One turn moves each row of this set onto another row. After a few examples, where does it send each row asked below?
Z_595: [  3 -29  13   5  -2 -18   8 -17 -21   1  -6  -1   8   8 -28  16   5   1
   8 -16  -4 -23  10  10 -26   9  -6  -6   8  22   4]
Z_848: [-25   4 -13  -3  35   3   5  11   4   9 -12  13   2  11 -13   6  20 -11
  -3  -8 -41  -6  20  12 -31  -7 -25  -6  18  -3   5]
Z_120: [  0 -13 -12 -17 -11  -6  -7  -2   1   8  -5  -9  20  15 -17   0   9 -23
   4  -3  -1 -39   6  10 -35 -21 -27 -26  19  -5  10]
Z_289: [-23  -5  -6  20  -1  -6  12 -10   2  -1  -8  19 -13  31   0   3  13  -3
 -10 -24 -13 -18  19  17 -26  17 -15 -14  10  10  29]
Z_948: [-18 -11  -3  -5   6 -26  25  -7 -14  -8   8 -27  -3  15 -11  -3  29  14
  12 -10 -19  -7   5   9 -25   9  -8 -18   2 -14  12]
Z_338: [-10  -6   4   4  -5 -11   7 -13  -8   7  10   7 -13   1 -14   7   9   3
  -1  -7 -34 -18   7   9   3 -10  -7 -11  20 -44 -30]
Z_519: [ -8  19  10 -19  20  -7 -10  -4  -6  -4  -3 -12   6   0 -16  32 -14 -29
  13 -12 -13 -20  12  -9 -18 -11  -1 -18  23   1   5]
Z_253: [-19   4   5   3  19   1   6  -1  -2  19 -16  -4  -3  23 -16   4   9 -27
   0 -13  -8 -20 -32   4   6  12 -36 -17  -5  -2   3]
Z_877: [-31  -2   7 -22  -4 -47   1   7   1   9   7  -1 -18  34 -14  12  11 -15
  -4 -17 -16 -23   2   5   4 -10 -16 -25  16 -28   8]
Z_108: [  2 -11   9  13  11   2   8  13 -17  13 -10   5  -8   0 -17   4   9   2
  -2  -7  -2 -30  16   6 -18  -4 -17 -31  23 -33  45]
Z_926: [-13 -17   6  12   8 -17   6  -3 -19 -21 -20  -9 -15  -5 -22  21  14 -14
   8  -6  -3 -32  12   9  -5  16  -5 -38   2  -3  15]
Z_317: [ 13   3   9   2  -6   8  15 -11 -11  13  -9  -6 -23  29  -6   4   7  -1
  -3  -8 -11 -22   6  23  -1 -15 -12 -12  24 -44   1]
Z_270: [ -4  -7 -10   8  13  -8  28  -9  11  14   9 -12  -6  26  -2 -12   1 -10
  -9 -20 -19 -28  15 -10  -9 -30  -4  -4  20 -24  12]
Z_967: [-15  -6  14   0   9 -11   0   2  -8  36  19  -9  -5   9 -12   4   6 -10
  21 -15 -45  -4  18  -5 -15 -17 -16 -13  -2 -11 -18]
Z_352: [ -8   6  29  12  19   1  13  11 -21  11   3 -10 -16  14  -8   8   5 -19
   4  -8  -4 -22  27  24  -7  14 -28 -34   2 -14  33]
Z_168: [-15   5   4   0  31  -7  19  21   1  19  14  26   0   7 -32  -7  13 -12
  -3 -22 -11  -2   6 -15  -2   6 -20  -9  23 -15  17]
Z_65: [-31   4  -9  12  12 -10 -10   9 -11   9   2  11  -4  10 -12  -9 -10  -1
 -13  13  -3 -33   1  12   8   1  -6 -21   8 -22  21]
Z_215: [ -5  -7  16  -6  10 -29 -18 -11  -2  14   0  23  -7   2 -37   4 -11 -19
 -16  -9 -20 -36  -3 -10 -11 -12 -21 -27  18 -10   1]
Z_478: [ -1 -10   2 -22  11 -18   6 -24  15  13  -2 -18  -5   3  -9   3  13  -4
  16 -14  -5 -19  17   0 -13 -30  -6 -27  12 -14 -12]
Z_956: [ 13   8   5  -2 -21 -24   2   3 -15   2  -4  20 -14  -5 -16   4   2 -31
   9 -12   6 -12  11   2 -20  -4 -20  -4   6  -4  15]
Z_148: [-14  -4  14 -14  16  -5   8  -7   1   9   4 -15  -1  29 -15   9  -7  -6
  -2 -12  -5 -17  -1   1  -4  -7   9 -27  49 -11 -19]
Z_505: [-21 -17   3 -12  24  -6  11 -19  -1  -9  16   7 -10  17   0  13   2 -14
   5 -23 -16  -5   2  26  -8 -20 -10   2   0   9  25]
Z_499: [ -6 -12  21 -12   3   9  -9  -8  -1  18   6 -23 -10  18  -7  -4  11   5
   1 -20 -28 -16  13  15 -37  -2 -19 -35  29 -11 -13]
Z_302: [-13 -17  11  -5   2   5  11   1 -13   4  40   0 -12  -5 -14   6  -3 -20
   0 -11 -13 -27   3   3 -47  -7   2 -21  31  -2   2]
Z_675: [-28 -30  -4  12  18 -26  14  12 -17   8   0   3  -9 -11 -17   4   8 -18
   8 -18   2 -30  31   2 -14  13 -11 -18  -9 -18  -2]
Z_995: [-18  -8  17 -14  24 -22   4  -3 -14  12  -7  18  -8  23 -18   8   4 -22
   6 -17 -13 -15 -14   7 -13  -1 -20 -27 -32  -1   6]
Z_921: [-23  11  12  15  16   1  14   5   2  33   7  14 -14  -5  -3  18  16 -15
  11 -31 -26  -6   9  -2  -4  13 -25  -7  16  -2   5]
Z_59: [ 28   8   3   0  17  16  12  12  -5  10  -5  18 -13   4 -18   6   3  -7
  -3 -12  -9 -20  15   5 -20  -2  -5 -35  30   3  17]
Z_617: [ -8  -2   3   6   4   2  -1  -1  -6   1  -9 -30 -18  50  -8   3   3 -29
   5 -12 -22 -18   1  10  -7   6 -10 -22  12   7 -13]
Z_451: [-21 -16  19   1   3 -22 -11  22 -29  16   6  24 -14 -10 -22  12   2  -8
   6   2 -15 -31  -2  10   3  -1  -1 -34  14 -21   4]
Z_698: [ -8   5  -4 -12  22   1  10  27 -13  11   2  -1 -22  34   0  11   1  -2
   6 -22 -23  -2  11  -4 -25   6  -6 -41  19 -35   9]
Z_741: [-20 -20   8   1  29 -18   2   2  -9   8  11  16  -8  36 -19   0   6 -45
   4 -13  -7  -7  -9   8 -24  -7 -33 -15  23 -13  -3]
Z_855: [  3 -12  16   4   2  -2  15 -14 -16   1 -14 -22 -20  21 -28  27  10 -10
  12 -15 -17 -10  13   9  -7   6 -17 -13   7 -32 -26]
Z_172: [-13   4   3   8  -5  -8  24   6 -20   6  -8  22  -4  11 -34  29 -23 -19
 -13   4  -9 -16   7 -11 -34  -1  -7 -17  10  -6   4]
Z_235: [  2  -1  11  -5 -11   4  13   8 -23 -15   7  11   5 -10 -19  -4  -6 -13
 -23 -16 -31 -25   0   4 -22   5 -27 -20  -1  -3  11]
Z_110: [-22 -21  -9  17   8   0  28 -15   4  26  -4  14 -14  17  11   4   6  -7
  -6 -29  -5 -32 -11   9 -20  -2 -11  -5  -1  -8  13]

Z_270 -> Z_617
Z_948 -> Z_877
Z_926 -> Z_451
Where do these go?
Z_519 -> Z_302
Z_168 -> Z_289
Z_172 -> Z_235
Z_352 -> Z_675
Z_148 -> Z_499
Z_317 -> Z_855
Z_253 -> Z_921
Z_59 -> Z_595
Z_741 -> Z_848

